A single turn carries every row of the set below to another of its rows. Some are shown first; where does it send the rows asked next?
foma: [  1   3  -3  13  -6   3  25  -7   1   8 -23  16 -17  -5   9 -19  -7   1
   7   7 -11  15  -9   4 -27 -13 -13  -8  13 -17   7   7   4  -6   3  -2
 -11 -21  -1  -9  20 -14  -8 -21   4  -7 -11  -8  -1 -16 -14   0  -1  10
 -20   1 -10  25  16   7   3]
losog: [  3  -2   7  -8   7 -19 -17   6   2  12  26  -1  -8  14  -5  13  -3  -7
   5  -8   2 -12  15 -14  -1  12 -18  15  -4  15 -36   6  -1   0   6   6
   5   9  -6  15   2  15  32 -12   8  28   1  -4  12  -6   3  -4  -6 -15
  27  -6  -1 -20 -13 -20   5]
tirem: [ -1  -3   9  -8   3 -21 -18   7   4  12  27  -3  -6  17  -5  13  -2  -7
   4  -8   2 -12  14 -12  -3  12 -15  13   0  20 -32   7  -3   4   6   5
   6   9  -7  16   1  12  31 -14   4  27   2  -5  11  -6   3  -4  -4 -14
  30  -7   1 -19 -14 -23   5]
Sav: [ -6   1   9 -16  17 -20 -21   2   7  11  21   3 -10  12 -15  20 -10  -4
  -4   2   0 -11  25  -9   8  15 -22   9  -6  29 -18   0  11   1  11   2
   0   3 -11   1  -2  24  31 -11   6  18  -3  -4   4   3   1  -1  -2  -9
  28  -6  -6 -16  -8 -20  10]
bal: [ -7   1  12 -16   6 -24 -22   8  11  12  21  -4  -4  15 -17  20  -3  -5
  -4  -7  -2  -9  19  -7   7  12 -16   6  -4  28 -10  -1  12   2  12   1
   1   3 -10   2  -2  21  29 -10   3  23  -6   2   5   1   1  -3   1 -13
  27  -5  -7 -14  -6 -23   7]
Deku: [ -1  11  -5  12   3  -2  14  -2  12  10 -25  10  -1 -12  18 -29 -11  -1
  11   1 -15  15 -13  11 -30 -15 -18  -4  19  -8   8  19  -2   4   2  -7
 -16  -8   4   2  12 -15  -3 -16  -6  -8   2 -17 -10 -13 -13   8   3   7
 -20   6  -6  13  15   0 -11]
Beroz: [ -9  12   3  20 -10  -2  16  -5  -5   8 -28  21 -18  -4  11 -22 -17  -1
  -1  -6  -5  13  -5   2 -28  -8 -10 -16  20  -6   9  17   8  -1   1 -13
 -15  -4   3  -5  15 -15 -10 -19  -6  -5  -7 -18 -21 -14 -15   8   0   4
 -20  10   1  13   6   8  -2]
Suso: [ -4   6   0  13  -1   3  25  -5   1   9 -22  16 -12  -9   8 -21  -8   1
   5   2 -16  13  -6   7 -28 -13 -13  -7  17 -20   6  11   2  -3   2  -7
 -13 -21   0 -10  21 -14  -5 -18  -3  -6  -9 -10  -2 -13 -13   2   1   9
 -21   6 -14  23  12   8   0]
ruvi: [  7   9  -6  12   1   1  18  -6  11  16 -25   7  -3 -13  22 -26 -10  -6
  11  -2 -19  15 -12  12 -27 -17 -18  -1  12 -12   7  14   4  -8   1  -8
 -15  -8   6  -4  13 -14  -6 -13   4  -3  -8  -9  -4 -11 -10   7   1   2
 -21   7  -6  16  26   5  -6]
vedut: [ -7   6  -4  11   1   4  24  -9   0   6 -24  20 -19  -7  11 -19 -12   3
   6  10  -8  12  -4   5 -28 -10 -17  -8  19 -18   7  15  -2   0   3  -2
 -12 -20  -2  -8  18 -13  -8 -23  -4 -12  -3 -16  -7 -16 -14   1   1  15
 -19   3  -8  23   8   4  -2]
nom: [ -5   6  -4  12  -1   4  26  -7   0   8 -24  18 -19  -6  11 -18 -11   3
   8  12  -7  11  -7   4 -27 -10 -16  -9  16 -16   6  11   1  -1   0   1
 -10 -20  -3  -8  17 -14 -10 -23   1 -10  -4 -14  -5 -18 -14   2  -1  17
 -19   1  -7  24  10   6   1]
denuz: [  1  12   1  19  -2   0  19 -13  -8  10 -25  26 -25  -6  10 -19 -19  -2
   2  -5  -8  15  -4   1 -23  -8 -13 -10  13  -8  -1  11  14 -12   0 -11
 -14  -7   1  -8  18 -14 -13 -16   8  -2 -15 -15 -12 -12 -14   6  -8   0
 -23   9  -3  15  17  15   6]
Nasi: [ -7  -2  20 -11   1 -24 -15   0   5  17  27  10  -5   8 -10  20  -8 -13
  -1   0  -6 -11  11  -6  22   8 -18  16  -7  24 -19   4   8   0  15   8
   9   8  -1   2  -7   3  26  -9  15  16 -12   5  -4  -1   5   4  -3 -12
  23  -9 -15 -22  -1 -26  14]
pimun: [ -2  11   3  17  -3   0  19 -12  -7  10 -26  22 -22  -5  13 -19 -18  -6
   1  -5 -11  14  -3   4 -22  -9 -11 -11  15  -9   4  12  12 -15   1 -13
 -16  -6   3 -10  18 -13 -12 -15   6  -3 -14 -12 -14 -11 -13   9  -3   1
 -22  11  -3  12  17  15   3]
Rukov: [ -9   6  -4  11   1   1  23  -7   1   9 -25  19 -15 -10   9 -22 -13   0
   3   7 -13  12  -4   7 -28 -10 -16  -8  19 -18   6  13  -1   1   4  -5
 -14 -20  -2  -7  19 -13  -5 -22  -4 -11  -2 -15  -6 -12 -12   2   3  13
 -19   5 -11  22   8   6  -1]
vem: [-11  13   4  16  -8  -2  18  -9  -4  11 -27  21 -19  -4  14 -22 -17  -6
  -1  -7  -8  14  -5   7 -27 -10 -10 -15  20  -7   9  16   9  -8   1 -14
 -17  -4   2  -9  16 -14  -9 -19  -4  -4  -8 -15 -20 -13 -14   9   4   4
 -21  12   1  14   9  10   1]
roz: [ 13   7 -12  17   4   0  19  -8   8  10 -24  17 -10  -8  18 -24 -11   4
  18   8  -8  14 -14   1 -27 -12 -23  -2  10  -6  -2  15   2  -1  -1   2
 -13  -7   3   3  12 -14 -11 -19   9 -10  -4 -18  -5 -18 -15   4 -10   8
 -19  -1  -3  17  22   2  -4]
giv: [ -7   0  16 -10   5 -23 -13   0   3  14  27  14  -7   8 -13  18 -11  -9
   0   5  -3 -11  12  -9  21  10 -21  15  -4  26 -25   6   6   8  13  10
   8   9  -2   8  -5   3  28 -10  11  12  -6  -3  -6  -1   5   3  -5 -10
  24 -12 -15 -22  -7 -25  12]
dos: [ -7   0   9 -18  13 -21 -20   1   8  12  21   0 -11  14 -14  22  -8  -5
  -1   1  -1 -11  21  -8   9  16 -21   9  -7  28 -15  -1  11   0  12   2
   1   4 -10  -2  -5  23  29 -11   9  19  -3  -3   2   1   2  -2  -1  -7
  27  -5  -6 -16  -7 -21   9]
ran: [ -8   2  19  -9   5 -25 -16   3   3  13  27  16  -3   6 -16  18 -10  -9
  -2   1  -2 -11  11  -9  20   9 -21  15  -3  25 -24   9   5  11  13   7
   7   9  -2   9  -5   3  30 -10   6  11  -5  -4  -6   1   4   3  -2 -11
  23 -10 -17 -24 -10 -26  10]
mabaz: [-12   1  22 -12   1 -28 -17   6   6  16  27   8   2   6 -15  16  -8 -12
  -6  -6  -8 -10  11  -5  17   5 -17  14   1  25 -19   9   6   9  14   6
   5   7  -2   7  -4   2  31  -7   1  17  -7   3  -6   2   5   4   2 -14
  22  -6 -16 -22  -8 -28   9]
Votuz: [  9  10  -8  16   3   1  15  -6   9   7 -24  17  -9  -9  18 -25 -13   5
  16   7  -7  15 -13   1 -28 -13 -21  -3  14  -5   1  17  -1   3  -1   2
 -13  -7   3   6  12 -15  -8 -21   2 -12   1 -22  -8 -17 -15   5  -5   9
 -18  -1  -2  16  15   2  -7]
Nased: [ -1  -5   7 -12  13 -17 -15  -1   2  16  24  -2  -8  11   1  14  -5 -14
   5  -7  -5 -12  20  -9   3  15 -19  18  -5  14 -35   6   0  -7   9   2
   4   9  -6   6   1  17  31 -10  11  28  -2   0  13  -3   6   0  -4 -13
  28  -3  -2 -22  -8 -17   6]
pif: [  1  11   2  21  -7   1  18  -8  -7   6 -25  28 -24  -3   9 -20 -17   4
   2  -3   1  13  -7  -2 -27  -7 -12 -14  17  -2   0  13  10  -2  -2  -8
 -13  -5   2  -2  18 -15 -12 -19   0  -6 -10 -19 -17 -16 -16   4  -8   3
 -22   5  -1  16   9  10   2]
pakem: [-11   1  23 -12  -1 -26 -16   6   6  19  26   7   2   7 -13  17  -6 -14
  -4  -5  -8 -10  11  -2  19   6 -16  15  -1  23 -17   6   6   4  14   6
   5   8  -1   4  -5   2  29  -6   4  19 -10   7  -6   1   7   3   2 -15
  24  -6 -14 -21  -4 -29  10]
Gef: [  1  11  -3  11   3   0  16  -4  13  15 -26   9   0 -14  20 -28 -10  -6
   9  -1 -19  16 -12  13 -29 -16 -19  -3  18 -11   8  18   0  -2   3  -8
 -16  -9   7  -2  12 -14  -6 -12  -3  -5  -3 -13  -6 -13 -12   8   4   5
 -18   9  -4  15  19   2  -9]
domi: [ 12   8  -6  13   4   2  19  -7  10  15 -25  11  -6 -11  20 -22  -9  -3
  14   2 -16  17 -12   8 -25 -14 -19   1  10 -10   2  10   5 -10  -1  -5
 -14  -8   5  -5  12 -14  -8 -13  11  -6 -11 -10   0 -14 -11   7  -4   2
 -22   5  -6  16  28   7  -4]
fidaf: [ -8   0  10 -18   5 -23 -22   7  10  13  19  -4  -6  16 -15  23  -4  -5
  -3  -4   0 -10  20  -6   8  12 -18   7  -5  29  -9  -3  11  -1  11   3
   0   3 -10   0  -4  23  29  -9   6  23  -7   3   4   1   3  -3   0 -10
  28  -5  -5 -15  -5 -24   8]
Bageg: [ -6  -2   7 -11  -2 -22 -17   7   7  13  24  -7  -4  17  -3  12  -1 -10
   4  -9   2 -13  15  -8  -4  12 -13  13   2  18 -26   9  -5   3   7   6
   6  12  -6  13  -1  14  32 -13   1  27   3  -3   7  -6   2  -2   2 -13
  30  -4   2 -20 -16 -26   3]
tib: [ -5   3  13 -16  13 -25 -23   7   8  10  22   0  -5  12 -20  19  -6  -3
  -4  -7  -2 -10  20 -11   6  13 -22   8  -3  28 -17   0  10   6  11   0
   0   2  -7   6   1  22  31  -9   1  19  -3  -3   5   3   1  -3   0 -12
  27  -4 -10 -15 -10 -23   8]
misas: [ -7   1   8 -19  10 -23 -21   3  10  13  20  -2  -8  15 -13  22  -6  -6
  -2  -1   0 -12  20  -7   8  15 -18   8  -6  28 -11  -1  12  -2  12   4
   1   5 -10  -1  -3  22  27 -11   8  22  -5   1   3   1   2  -2   0  -8
  27  -6  -4 -17  -6 -23   8]
lud: [  4  11   1  21  -3   0  19 -12  -8   7 -26  27 -25  -3   9 -20 -18   2
   2  -3  -3  15  -7  -2 -26  -9 -13 -13  13  -6  -1  12  12  -8  -1  -9
 -14  -6   3  -4  20 -14 -12 -18   6  -5 -13 -17 -15 -16 -15   5  -9  -1
 -22   7  -2  16  12  14   5]
zif: [ -6   2  12 -17  17 -24 -22   4   7   9  23   2  -7  12 -18  20  -9  -2
  -4  -3  -2 -10  21 -10   6  14 -23   8  -3  28 -19   1  10   5  12   1
  -1   4  -8   7   1  22  32  -9   4  18  -1  -5   6   2   1  -2  -2 -11
  28  -5  -9 -16 -11 -21   8]
luk: [ -7   6  -1  11   2   1  24  -7   0   7 -23  15 -13 -11   8 -22  -9   0
   2   3 -16  14  -6   7 -30 -11 -15  -8  19 -21   6  13   0  -2   3  -6
 -14 -21   0 -10  21 -14  -5 -19  -6  -8  -6 -12  -3 -13 -12   3   4  11
 -20   6 -11  23  10   7   0]
rivod: [  5  12  -7  14   2   0  14  -3  11   7 -25  15  -5 -10  19 -27 -13   3
  13   4 -10  13 -12   6 -30 -14 -23  -3  18  -6   5  19  -2   6   0  -2
 -16  -7   5   5  11 -14  -7 -19  -5 -12   4 -21 -11 -15 -14   7   0   9
 -19   2  -3  14  14  -1  -9]
labis: [ -7   3  13 -15   9 -23 -23   8   9  11  23  -3  -4  14 -18  19  -4  -3
  -5  -9  -2  -9  17  -7   5  10 -19   8  -1  30 -15  -1  12   6  11   1
   0   1  -9   5  -1  21  32  -9   0  23  -4  -1   5   2   0  -3   1 -14
  28  -3  -9 -14  -9 -23   7]
zevag: [ -1   5   0  13  -3   3  25  -6   0  11 -25  15 -14  -6   8 -18  -6   1
   4   2 -14  14  -8   5 -27 -14 -12  -8  13 -19   7   9   4  -5   2  -4
 -13 -23  -2 -11  20 -13  -7 -19   2  -6 -11  -9   0 -14 -13   1  -1   8
 -21   5 -13  25  15   6   0]
kiv: [ 15   8 -11  16   4   3  18  -8   8  11 -23  16  -9 -10  19 -22 -11   0
  17   6 -13  18 -13   3 -26 -12 -20  -1   8  -8   0  11   5  -6  -1   0
 -13  -7   4  -2  13 -14 -10 -16  13  -6  -8 -14  -3 -16 -13   5  -8   4
 -19   0  -4  18  26   5  -1]
Muso: [ -9  12   3  16  -5   0  18 -12  -5  12 -28  20 -19  -4  14 -21 -18  -7
   0  -7 -12  15  -2   7 -24  -8 -11 -14  17  -8   7  15  11 -13   2 -15
 -16  -4   3 -12  16 -13 -12 -15   1  -1 -14 -13 -18 -12 -11   9   2   3
 -22  13  -1  13  14  12   3]
ker: [ -9  -1  21 -12  -2 -25 -15   3   6  19  26   8  -1   9 -10  20  -5 -14
  -2  -2  -8  -9   9  -2  20   7 -15  14  -5  22 -16   4   9   1  15   9
   8  10  -3   1  -6   2  29  -7  11  18 -11   6  -4   1   7   4  -2 -14
  23  -9 -15 -22  -1 -27  11]
zole: [ -7  -4   7 -15  10 -20 -15  -1   5  18  25  -7  -8  12   3  13  -5 -18
   3  -7  -5 -13  19  -4   2  14 -17  17  -3  11 -29   7  -1  -9  10   1
   3  11  -7   5  -1  16  33  -9  11  28  -1   1  11  -3   7   2   1 -10
  28  -1   0 -21  -9 -21   6]
tir: [ -2   2  -3  15  -3   4  24  -8   1   7 -24  19 -18  -5   8 -17  -7   2
   8  12  -9  14  -8   4 -25 -12 -15  -7  12 -17   8   9   4  -2   0   1
 -10 -21  -3  -9  18 -15  -9 -24   3  -9  -6 -10  -2 -18 -12   0  -4  15
 -19   1  -8  24  14   6   2]
gado: [-10   2  21 -10   2 -26 -17   4   3  13  26  11   0   6 -16  15  -9 -10
  -3  -2  -5 -12  11  -7  18   7 -20  15   1  25 -23  10   4  12  14   7
   6   8  -3   9  -6   2  32 -10   3  13  -4  -1  -8   1   4   3   1 -13
  25  -9 -15 -23 -13 -27   9]
Nesav: [  3  -3   7 -10  11 -18 -15   2   2  13  27  -1  -9  12  -2  12  -5 -11
   5  -7  -2 -11  16 -13   2  14 -19  18  -4  15 -38   5  -1  -3   7   2
   4   9  -5  11   2  16  31  -9  12  27   0  -3  13  -5   5  -2  -6 -16
  27  -4  -4 -19 -10 -18   9]
dogit: [-10  -3   8 -14  -1 -22 -18   6   6  16  22  -9  -4  16   0  14  -1 -15
   4 -10  -1 -15  15  -3  -3  13 -11  11   2  16 -24   9  -5  -1   8   4
   5  12  -6   7  -2  15  30 -12   3  29   3   0   5  -4   5   2   5 -11
  29  -3   3 -21 -15 -26   2]
Porap: [ -6  -2  18 -11   4 -23 -13   0   3  16  26  13  -4   9 -11  20 -10 -12
   1   3  -3 -10  12  -9  21   9 -21  16  -6  25 -22   5   8   3  15  11
   8   8  -3   4  -7   3  26 -11  15  13 -12   2  -6  -2   6   5  -6 -10
  22 -13 -14 -23  -4 -26  14]
tena: [ -4  12   2  20  -9  -1  16  -7  -6   6 -28  25 -21  -2   9 -21 -16   3
   1  -3  -1  12  -8   0 -28  -9 -12 -17  21  -2   5  16   9  -1  -2  -8
 -16  -4   2  -2  16 -15 -12 -21  -3  -6  -7 -20 -19 -15 -16   6  -3   3
 -19   7   1  16   6   9   1]
getu: [-11  -4   8 -16   5 -19 -16   3   7  18  22  -8  -5  15   4  14  -2 -16
   3  -9  -4 -13  17  -2   0  14 -15  14  -1  13 -25   9  -2  -6   9   1
   3  11  -7   4  -3  16  32 -10   5  28   2   1   8  -2   7   2   4  -9
  28  -1   3 -22 -11 -24   4]

rivod goes to Deku
mabaz goes to pakem
tib goes to labis
Now these:
lud goes to pif

